One turning vector, and how many ticks it has turned:
The counts run from 0 to 127.
[119  78 180 155 106 146 148 102 142 149 150 111  88 126 115  99 140 120
 155 124 123  96  75 131 134  85 114  87 115 197 121 151 126 120 122  91
  99  82 153 117 147 160 151 143 119 108 127 146 114 127 110 123 148 124
 110 109 176 103 117 124  90  89 107  81]	10
[130 104 161 106 146 143 123  76  97 153 149 111 133 139 110 102 149 116
 129 100 145 113 105 125 145 103 121 106  94 174 118 144 147  80 142 127
 119 114 176 112 144 149 136 190 105 102  86 132 108 197 119 131 143  83
  95 145 106 120 101 151 133 125  77 119]	27
[149 126 128 166 121 142  97 124 133 119 183 106 102 139  94 126 141 147
 137 134  64 157  99 135 127 104 113 178 139 166  72 185 142 100 120 152
  95 108 134 127 124  97 107 137 151 108 153 156 132 179 128 116 155 122
 100 138 155 116  93 100  75 142 113 140]	34
[136 128 139 125 107 126 172 146 150 135 100 142 126 134 112 105 150 134
 122 106 121 128  70 155 165 116 130 102  74 159  99 137 139 106 161 128
 137 111 129 158 155 157 157 173  92 109  69 176 123 176 126 158 150 139
 165 151 128  94 115 127 111 176  83  96]	74
[120 150 165  95  94 126 168 134 161 147 130 117 162 137  89 114 138 120
 124 100 118 117  89 158 155  89 113 105  95 172 109 151 125 104 150 104
 139  96 129 132 161 140 157 152 115 130 117 190  91 169 134 163 163 112
  96 170 134 144  98 137 109 150  79 107]	126
[137  93 152 147 116 142 169 104 150 163 120 127 117 121 112 127 156 134
 139  95 122 115  83 142 162 144 125 110 109 141 105 144 140 116 118 115
 107 102 141 134 129 191 143 142  92 104  63 178 141 187 123 172 132 120
 139 142  87 114  96 143 131 143  62 119]	77
[123 144 142 124 136 126 186 148 137 154 106 111 114 120 104 143 150 125
 122 117 136 196  54 121 159  81 118 137 120 127  67 141 152 129 107 125
 132  93 128 128 125 142 173 149 129  69 108 159 143 197 124 140 132 143
 130  94  96 104  96 117 117 146  93 135]	3
[141 162 134 113 135 136 182 153 141 134 138 111 137 156  75 126 131 133
 131 136 101 188  70 150 153  90 103 168 100 129  63 167 136 136 132 131
 146 104 105 136 148 120 153 139 126  94 125 185 135 174 132 137 150 119
 104 141 152 127 101  95 101 173 124 108]	54
[134 148 141 174 141  87 151 166 183 134 114 136 123 120 131  89 149 156
  98 121  98 113  86 143 158  73 115 133 115 148  86 105 106  76 166 129
 137 124  93 150 121 112 168 121 144 119 134 139 121 130 142 156 149 152
 119  96 151  92 114  96 113 111  95  88]	69
[137 116 166 147 147 127 194 124 129 166 120 103  96 131  94 119 142 120
 137 132 122 162  65 131 147  95 107 147 109 121  77 123 135 142  94 112
 123  99 118 122 142 171 164 123 119  66  92 152 146 157 110 131 107 124
 118  84 115  93  76  97 124 111  95  97]	5
[128 113 153 111 110 168 187 135 128 154 142 101 119 145 100 131 130 103
 158 130 110 139  69 135 132 103 110 115 105 153  88 173 143 166  96  99
 112 103 118 138 161 169 146 141 110  79  92 198 136 132 108 110 173 154
 111 129 150 104 126 113 101 149 137 119]	58
[151 119 147 116 120 152 193 125 147 154 137 110 115 160  84 130 123 109
 146 130  93 139  82 147 148 112 109 147 107 128  75 167 132 166  96 104
 101 108  90 140 161 168 153 118 102  75  92 199 144 129 116 132 154 142
 111 134 145 106 107  96 112 149 133 111]	57
[146 123 115 188 129 103 112 152 193 136 128 161 105 109 143 100 154 153
 115 115  73 111 109 123 148 114 141 137 138 157  84 121 120  62 136 143
  77 114 106 151 112 115 139 132 146 111 132 143 146 161 133 158 137 183
 144 115 144  85 108 106 100 136  82 130]	17
[126 143 160  87 100 129 172 127 165 145 147 125 163 128  93 130 135 119
 105  95 112 127 103 164 166  99 134 119 103 181 100 145 119 104 118 103
 119 102 120 129 163 137 163 154 106 126 127 180  98 180 146 180 157 113
 101 163 124 134 107 147 121 144  83 129]	127
[159  99 127 136 169 135 106 109 136 166 116 154 148 138 146 111 143 145
 111  86 114 105 133 105 147 144 162 128 119 129  85 147 143  57 133 142
  78 127 114 134 128 134 123 154 123 111  83 148 160 195 123 167 158 159
  95 133 100 101 133 135 160 144  72 165]	96
[145 104 145 122 168 154 121 121  92 148 126 122 141 150 144  81 143 140
 137 116 112  85 102 101 110 106 143 121  96 148 110 165 155 105 164 120
 101 137 111 142 139 151 133 164 118 101  66 162 147 121 102 101 201 170
  76 135 143  70 160 111 130 143 136 130]	42
[128  79 181 150 124 137 160  93 143 159 146 110  87 133 107  99 130 117
 150 125 119 102  89 145 143  91 107 101 109 180 112 139 120 133 110  86
 105 102 128 110 149 166 159 139 113  88 112 146 117 127 108 130 130 122
 107  98 162  88 102 110 108  79 109  79]	9
[133 140 153 100 166 129 119 127 111 163 127 127 184 134 138 111 136 135
  97  86 133 122 110 113 133  77 138 123 115 166 107 152 140  61 168 125
 127 116 117 116 134 104 149 145 155 137 121 149 117 164 135 159 188 120
  36 132 119 135 125 137 151 124  96 148]	47
[129 142 137 149 132 121 180 166 147 156 100 108 129 126 108 144 156 136
 127 116 114 188  49 120 153  92 112 134 123 114  77 144 136 120 117 133
 132  89 123 142 113 147 161 114 142  90 107 173 146 179 124 152 143 140
 126 114  97 120  94 116 121 150  74 128]	2
[150 125 121 162 161 119 139 127 114 128  93 134 113 144 126  84 178 144
 118 126 116 132  77 118 136 108 132 131  89 121 100 123 157  87 167 154
 125 128 134 165 117 146 155 182 111  74  60 135 152 179 110 114 144 147
 149 124 107  73 106 109 120 153  86 110]	22
[130 153 142 157 141  86 146 159 180 140 125 139 129 104 137  94 137 150
  88 113 102 119 109 142 159  60 136 137 126 160  92  94 104  75 145 112
 118 126  90 132 126 102 181 128 155 121 148 121 116 143 146 150 154 167
 108  80 152  89 126  98 119  96  98 109]	68
[144 132 147 102 135 147 201 131 140 143 144 120 122 151  77 121 118 107
 131 133  94 160 101 159 159 104 118 165 101 136  64 155 137 154  82 111
 115 120  91 117 171 146 159 142  99  72 107 180 127 153 129 136 143 140
 106 121 140 113 102  95 122 150 139 113]	56
[161 103 131 127 179 149 132 111 111 138 149 141 119 148 138  84 131 129
 128 132 100 111 128 120 132 115 152 159 110 132  89 149 147 112 123 122
  86 161  89 138 159 134 139 168 104  77  82 154 148 136 112 104 170 183
  90 110 144  54 158  95 136 140 158 135]	40
[154 103 157 137 174 124 140  82 104 156 110 121 112 160 115  77 154 129
 124 107 126  99  95 138 145 118 126 115  85 129 112 125 139  94 154 130
 116 125 137 133 133 176 151 169  93  94  53 137 130 174 104 134 127  93
 114 141 101  93  88 128 149 125  71 103]	25
[164 131 116 174 173 109 141 129 138 139  97 142 104 137 140  85 168 147
 115 124 100 121  97 129 156 112 142 148  99 114  86 109 137  76 151 159
 108 133 110 164 113 142 154 164 112  81  69 130 156 170 127 127 127 157
 156 118 107  64 102  99 132 151  85 114]	21
[106  91 170 138 103 143 134 102 146 141 169 121  96 115 116 105 134 120
 146 120 128  94 104 133 140  80 133  80 125 227 119 144 117 110 112  90
  95  87 155 107 161 136 154 165 121 114 145 138 103 140 120 132 152 143
 110 109 174 105 130 133  88  81 110 102]	11
[138 124 152 113 158 132 106 128 103 173 113 113 185 145 149  97 148 135
 116  94 125  93  94 105 118  87 132 103 109 163 114 165 138  67 180 121
 119 115 121 129 136 126 127 142 145 137 100 158 130 145 119 151 200 120
  39 142 124 127 133 133 146 122  99 138]	46
[137  98 147 207 142 120 119 102 133 128 168 111  69 117 107  98 151 152
 134 134  90 142  94 141 133  79 103 159 145 166  93 140 126  99 118 136
  98 112 132 108 110 132 134 118 149  92 149 116 127 147 125 109 125 107
 104  84 156  87  94  99  92  84 100  96]	85
[143  91 164 117 158 140 118  61 105 146 159 113 120 151  99 103 138 123
 123  98 126 110 129 139 149 109 128 120 111 169 104 142 139  83 125 120
  94 117 150 100 145 146 135 168 102 112 107 128 108 196 124 144 130  69
  77 134 109 129  86 147 141 101  75 123]	28
[119 118 133 162 106 122 104 142 180 122 155 155 113  98 146 108 147 134
 116 103  94 114 112 118 151  92 160 107 139 210 102 131 126  64 132 118
  81  97 135 128 127 107 140 158 143 121 163 142 123 168 140 144 158 179
 136 113 162  94 133 126  84 120  93 142]	15
[120  86 180 136 142 140 171  93 128 159 149 109  82 129 105 102 130 102
 142 123 138 123  94 143 148  84 123 117 108 169 107 118 128 144  88  84
 112 115 136 102 158 162 173 154 103  78 109 139 111 146 116 123 124 124
 115  81 147  82 112 111 120  80 116  97]	8
[139 177 140 107 147 119 151 151 134 141 134 118 163 142 102 124 128 136
 101 119 109 180  92 137 155  69 124 157 118 149  74 150 129  79 146 128
 152 102 106 117 142  86 158 140 159 121 149 154 113 193 145 156 162 111
  68 127 126 148  96 115 120 148  96 134]	51
[123 159 135 158 129  90 152 172 162 123 117 137 125 121 127  88 153 151
 105 122 106 134  73 150 155  66 120 119  98 161  99 113 119  78 173 137
 150 117 110 162 128 111 178 149 137 118 115 145 114 146 142 141 152 158
 140 116 159  90 130 101  99 150  92  90]	70
